Each row of M is roughly a mix of the hidden directions of one of a few groups.
M:
[[-1.87  0.28  0.69  2.21  2.68 -1.74  4.73  3.23  0.10  1.51  3.85]
 [ 0.06  0.61 -2.37 -1.68  0.39  5.33  0.36  3.85  0.28 -3.34  2.35]
 [ 1.80  0.98  3.93 -5.47  2.03 -0.74  1.11  1.03  2.70 -1.26  1.91]
 [-0.60  0.55  4.64  2.38 -0.73 -1.56 -2.02  1.67  2.21 -1.29 -4.98]
 [ 4.37  0.82  1.39  1.43  1.43  1.49  2.32  5.53 -0.35 -2.23  0.09]
 [ 1.72 -3.69 -2.60 -2.09  3.79  1.13  0.49  4.62  0.09 -1.87  0.78]
 [ 1.96 -2.55 -0.72  1.61  2.05 -0.75  4.67  3.06  0.99 -0.29  4.31]
 [-1.01 -1.44 -1.71  1.12 -0.55 -4.22 -1.38 -4.63  2.15 -0.28 -3.95]
 [ 1.18 -3.60  2.20 -0.47  2.50 -4.68  4.36 -0.09 -0.10 -1.55 -0.13]
 [ 1.57  1.67  3.82  2.06  0.62 -0.81  4.17  2.75 -0.35  2.14  3.78]
 [-4.82 -3.71 -2.32 -3.16 -1.27  0.86 -2.00 -1.57  0.19  1.06 -2.59]
 [ 0.13 -3.48 -2.99 -3.46  1.53  0.47  2.52  4.20 -0.44 -2.95 -0.74]
 [-0.54 -1.66 -1.00  0.46  3.17  2.90 -0.73  5.99 -0.13 -3.14  0.20]
 [-1.26  4.04  0.75  2.43 -1.52  1.22 -2.41 -5.07 -0.15  2.98 -0.68]
 [-2.40 -2.72  0.50  1.14  2.42 -2.63  2.31 -0.77  0.08  5.09  3.12]
 [-1.61 -2.59 -2.20 -1.01 -3.14  1.13 -2.87 -3.65 -2.33  3.01  2.58]
 [-0.60 -1.61 -0.44 -0.98  3.07 -1.01  4.28  4.33  4.08 -0.68  0.53]
 [-2.80  0.72 -1.93 -5.65  0.49  3.02 -1.31  1.18  3.50  0.46 -0.34]
 [ 3.93  3.84 -0.18 -0.35 -3.88  1.50 -3.54 -1.69 -0.80 -0.62 -2.24]
 [ 0.57  1.32  3.19 -0.03  2.92  2.09  4.03  2.90 -0.66 -0.06  4.34]
 [-6.12  0.44  1.79  1.48  3.64 -1.30 -1.56  0.07  2.30  0.32 -1.79]
 [ 1.96 -0.43 -3.54  0.42 -0.16  2.16  4.68  3.99 -0.69 -2.99  0.64]
 [ 1.29 -0.39  0.91 -2.91 -0.71  1.95  2.50  2.46  4.52  1.17  4.42]
 [-0.88 -3.88 -2.02 -4.82  1.87  2.15  1.58  2.67  1.00 -1.96  1.82]
 [ 2.26 -0.30  0.43 -3.94 -0.96  1.24 -3.16 -2.15 -1.32  2.58  4.76]
 [ 1.48 -2.93 -0.71 -4.68 -1.95  2.41 -3.58  1.75 -1.39  1.19 -2.66]
 [ 3.93  2.04 -3.77  0.61 -1.08  1.71  4.15 -1.51 -2.15 -1.67  1.97]
 [ 1.10 -1.47 -0.16 -1.89  1.86  0.44  2.85  5.53 -0.43 -1.01  4.30]
 [-2.58 -1.70 -2.80 -4.01  0.45  1.30 -2.83  1.16  4.18  1.28 -2.28]
 [-1.03 -2.07 -3.01  5.45 -0.87 -2.72  0.47  0.15  2.16 -2.21 -2.64]
 [-1.08  0.63  3.59  3.87  1.26 -4.41 -1.14  0.19 -0.37 -0.64 -4.09]
 [ 0.01  1.64 -0.60  2.67 -4.79  3.44 -4.12 -2.59  0.05  0.05 -0.67]
 [ 4.92  2.11 -1.00 -2.35 -0.03  2.13  2.23  0.27 -2.27 -1.83  3.97]
 [-0.80 -2.33  4.73  2.27  1.86 -3.47  3.88  1.26  1.12  0.29 -1.41]
 [-3.75 -3.38 -2.30  1.52  3.02 -3.42  3.35  0.10  1.90 -0.35 -0.39]
 [-1.34 -0.91  0.53  1.22 -1.48 -2.99 -3.13 -0.88  1.55 -0.90 -6.30]
 [ 2.40  1.93  1.56 -4.09 -2.26  3.45  1.52  2.57 -3.37 -0.76  1.57]
 [-1.91 -0.39  2.08  4.29 -2.17 -3.65 -1.35 -2.52  0.02  3.02 -2.69]
 [ 2.56  0.25 -2.16 -6.60 -1.55  1.64 -0.66 -2.01  0.04 -1.76 -1.21]
 [-3.21 -6.52 -1.18 -0.30  0.02 -2.24 -0.12  0.11  1.43  2.76  0.05]
 [-0.26 -3.99 -1.59 -1.68  1.02 -3.96  5.07 -1.04 -0.99  1.40  1.14]
 [-0.81 -1.24  0.16  3.84 -3.10  0.64 -3.38 -4.43 -1.42  2.97  0.38]
 [-2.08  2.69 -4.83  3.98 -2.19 -0.03 -0.26 -1.86  0.17  0.32 -3.14]
 [-1.76 -1.83  0.49  4.43 -0.79 -4.79  0.44 -0.38  1.61  3.47 -2.05]
 [ 1.47  3.88 -0.21  0.37 -0.34  0.57  0.95 -6.08 -0.37 -2.70  2.43]
 [-2.61 -1.23 -3.75  1.05  2.07  2.66  0.15  2.55  1.81 -4.94  0.27]
 [ 3.38  2.15  3.50  0.97  3.23 -4.05  2.92  1.91  0.48  0.00  0.80]
 [-1.89 -1.31  0.12 -1.59 -2.05  4.01 -6.01  1.59  1.00  1.15 -0.05]
 [-2.90 -0.67 -2.72  3.29  1.21 -1.59  3.69  4.63  1.03 -0.97 -0.94]
 [-2.79 -6.02  0.44 -0.98  0.81 -2.48  0.01  2.40  1.36  2.69  1.51]
 [ 2.23 -2.27 -2.11 -0.32  0.72  3.11  2.63  3.82 -2.33 -4.06 -0.85]
 [-0.53 -0.11  2.41 -1.41 -1.13 -2.46 -6.04 -2.96  0.71  1.77 -2.17]
 [ 3.10  3.78  1.95 -3.67 -1.01  1.83  0.68 -3.35 -2.35 -0.24  2.52]
 [-5.22 -2.85 -1.08  4.25  2.44 -1.96  1.16  1.20  0.96 -0.71 -0.64]
 [-1.21 -1.10  1.36  4.84  1.20 -5.08  1.67 -1.51 -0.56 -0.78 -2.81]
 [-1.61 -4.46 -4.51  0.43  2.47 -1.47  3.02 -0.35 -2.19 -0.12  1.95]
 [ 2.93 -1.72  0.89 -6.28 -0.21  1.92  1.61  2.85 -0.83 -1.45  0.27]
 [-4.71 -2.05 -1.97  3.27  2.78  0.35 -2.59 -2.75  1.24 -2.05 -0.50]
 [ 1.46  1.35 -2.66  0.36  0.33  3.41  3.95  4.53 -0.72 -2.41  1.93]
 [-1.10  0.93  2.40 -1.83  3.77 -1.67  1.56  2.66  4.37 -2.81 -2.06]
 [-1.77 -1.52  1.89 -0.56 -0.03 -0.71 -3.63  0.60  1.75 -2.33 -6.10]
 [-3.04 -4.35 -0.63  0.67 -1.51 -2.40 -2.62 -1.73 -0.67  4.53  1.05]
 [-2.56 -1.26 -1.32  3.20  1.65 -0.52  4.58  3.16  1.08 -2.39 -2.84]
 [ 2.57  2.83  3.85  4.84  0.06  0.16 -3.60  1.68 -0.48 -0.10  0.39]
 [-4.08 -2.14  1.02  2.47  2.63 -3.46  0.85 -0.33  1.40  4.30  0.70]
 [-4.72 -4.17 -1.31  1.29  1.17 -2.35  0.84 -0.52  1.15  3.72  1.72]
 [ 0.40 -1.01  7.26 -0.15  0.39 -1.11 -0.49  2.14  1.14  2.61  0.86]
 [ 1.42  3.27  0.96 -2.32 -3.87  3.00 -3.12 -3.77 -1.40  0.24  0.32]
 [-4.33 -2.10  4.02 -0.83  4.14  0.42  0.44  0.32  0.95  1.93  2.60]
 [-2.01  1.09 -4.59  2.77 -1.41  2.18 -2.83 -3.11 -3.11  0.98 -0.18]
 [-1.16 -2.87 -0.72  1.82  4.11 -2.51  1.99  5.03  1.16 -0.15 -1.34]
 [-2.18  2.05  2.58 -5.85  0.57  3.18 -0.62  1.93 -0.24  2.02  0.75]
 [-1.16 -4.00 -1.96 -3.24  1.03  1.55  1.74  4.22  2.68  1.03  2.20]
 [-3.51 -1.53 -1.94  1.85  0.31 -4.62  1.69 -1.09  3.20 -0.53 -3.34]
 [-1.70 -4.18  2.83 -0.07 -1.07 -1.67 -2.92 -0.23  2.07  0.67 -4.84]
 [-0.07  2.77  3.33  6.23  0.82 -2.13  0.34  2.12 -0.03 -0.94 -0.86]
 [-0.17  1.30  2.12 -0.32  0.48  3.03  0.16  3.70  4.76 -3.80 -1.58]
 [-3.21  2.16  2.26  2.59  0.66 -0.84 -3.45 -3.37  1.81 -2.76 -2.63]
 [-0.66 -4.63 -0.41 -0.15 -3.32 -2.58 -3.18 -1.17  1.30  3.57 -1.83]
 [-0.30  3.62  0.11 -0.24  1.98 -0.09  0.52 -2.97 -1.53  2.51  5.84]
 [-0.81 -0.79  2.12  3.80  1.12  0.75 -2.82 -3.20 -1.77  3.92  3.22]
 [ 2.38  2.14  0.23 -3.50 -3.74  3.77 -2.78 -1.74 -2.67  0.62  0.10]
 [ 3.99 -0.53  1.80 -1.35 -4.29 -0.41 -3.53 -3.20 -0.22  1.50 -2.04]
 [ 0.17  0.82  2.80 -2.20 -2.45 -1.14 -4.71 -3.55 -1.59  3.28  0.52]
 [ 1.64  5.97  1.91 -1.63  0.03  2.70  1.03 -1.03 -0.60 -3.01  2.35]
 [ 2.46  3.15  1.18 -2.84 -2.67  0.34 -3.06 -4.45  0.05 -0.51 -2.63]
 [ 2.26  3.43  4.92 -0.83  0.11  1.45 -0.82  1.41  3.93 -1.81  1.93]
 [-5.05  0.50  2.21  1.50  1.83 -2.74 -3.16 -1.84  1.64  1.63 -2.56]
 [-3.87  1.63  0.51 -1.50 -2.23  1.23 -4.65 -3.16  2.12  1.01 -2.31]
 [ 1.37  0.07 -0.58 -0.65  2.09  0.71  4.20  5.45 -0.52 -3.33  1.69]
 [-3.51 -1.97  1.30  3.89  3.56 -4.44  1.03 -0.17  0.16  0.14 -1.59]
 [ 0.41 -1.59  4.43 -3.17 -0.43  1.35 -4.96 -0.09  0.98 -0.72 -2.93]
 [-1.48 -4.42 -1.94 -1.85  0.93 -4.72  1.19 -1.94  1.12  2.24 -2.36]
 [ 1.45  3.09  3.06 -3.58  1.89  2.71  1.11  1.75 -1.43  1.36  4.01]
 [-0.17  3.92 -1.74  1.89  1.54  1.24  3.58  3.72 -0.78 -0.34  3.98]
 [-1.46  1.83  1.05 -0.47 -2.72  1.24 -5.18 -4.84 -0.43  1.36  1.06]
 [ 2.34  3.64  4.24 -1.09  2.07  0.36  0.43 -2.60 -2.31  1.14  3.63]
 [ 4.45 -0.86  2.33 -4.62  0.65 -0.36  3.13  1.89 -1.21 -1.21  2.21]
 [-2.46 -3.28 -3.47  2.84  1.84 -0.34  3.96  2.35  2.53 -0.71  0.77]
 [-1.83 -2.63  2.31 -0.38  2.86 -0.32  2.15  5.68  1.27 -2.37 -0.91]
 [-3.91 -1.79 -2.86  1.93 -1.15 -3.01  2.07 -0.08  2.07 -2.45 -3.70]
 [ 0.23  1.19  3.39  0.49 -2.01 -1.77 -0.63 -3.61 -1.31  5.69  1.09]
 [ 2.76  0.89 -0.44 -4.61 -1.38 -3.90  4.05 -1.40  0.52 -0.41 -1.82]
 [-3.02  3.82 -1.63 -1.41  3.58 -1.94  2.11 -1.56  2.99 -1.11 -2.66]
 [-1.58 -2.89  2.58 -0.15 -0.97 -3.01 -3.48 -3.34  1.39  1.72 -3.66]
 [ 1.01 -2.18  1.70 -1.14  3.32 -3.47  4.40  2.93  2.34 -0.22  1.59]
 [-1.30 -1.10 -2.43  4.31  0.72  1.78 -3.96 -0.55 -4.01 -2.23 -0.95]
 [-0.39 -2.78 -1.47 -1.62  1.70  1.24  1.08  6.68  2.22  1.11 -0.30]
 [-3.50  0.43  1.40 -0.51 -0.23  1.05 -4.05  1.80  3.20 -0.49 -4.80]
 [-0.59 -1.96 -0.54 -4.50  0.82  2.05  2.62  5.12 -0.70  1.47  1.92]]

Here is one row from each group, named. Which group is each of the other rows in?
[-3.21 -0.85 -1.50  1.00 -1.47 -1.90 -1.78 -3.25  4.02  4.16 -1.36] -> Y
[ 0.06  0.37  4.30  2.59  1.44  0.06 -5.47 -0.15 -0.70 -3.33 -0.37] -> Z
[ 2.36  1.34  2.92 -1.78 -2.02  0.68 -4.08 -4.87 -0.60  2.19  0.07] -> N

[-1.06  0.00 -1.48 -5.42  3.94  2.74 -1.04  1.98  2.37 -1.48  0.66] -> Y
[-0.58  6.26  0.34  2.68  0.04  1.05 -0.47 -3.11  1.90 -2.36 -1.43] -> Z
[ 0.14 -2.52 -3.49  1.11  2.98 -3.89  3.47 -0.26  3.34  0.18  1.42] -> Y
[-2.34  2.17 -0.15 -0.59  0.58 -0.40 -2.44 -5.35  1.45  1.35  4.42] -> Z
[-2.84  2.03  1.86 -0.67 -1.05  2.20  2.16 -0.98 -0.96  3.90  5.02] -> Y
[ 3.66 -0.69  2.31 -1.41 -0.11  0.89  1.43 -0.45 -5.57  1.43  3.42] -> Y
[-2.59 -2.34 -3.46  0.42  1.71  0.38  1.94  3.38  0.91 -3.94 -3.17] -> N
[-1.40  1.87  2.10  6.08 -1.20 -0.40  1.46 -2.00 -3.10 -1.78  1.31] -> Y
[ 4.73  0.10  4.50 -2.36 -2.53  1.61 -2.07 -2.56 -0.57  0.66 -0.55] -> N
[-1.73 -0.94  3.58  0.46 -0.49 -4.39 -1.85 -1.68  2.63  4.24  1.20] -> Z
[ 0.69  3.88  2.18  0.92 -0.79 -3.78 -0.52 -4.55  1.51 -0.67 -3.05] -> Y
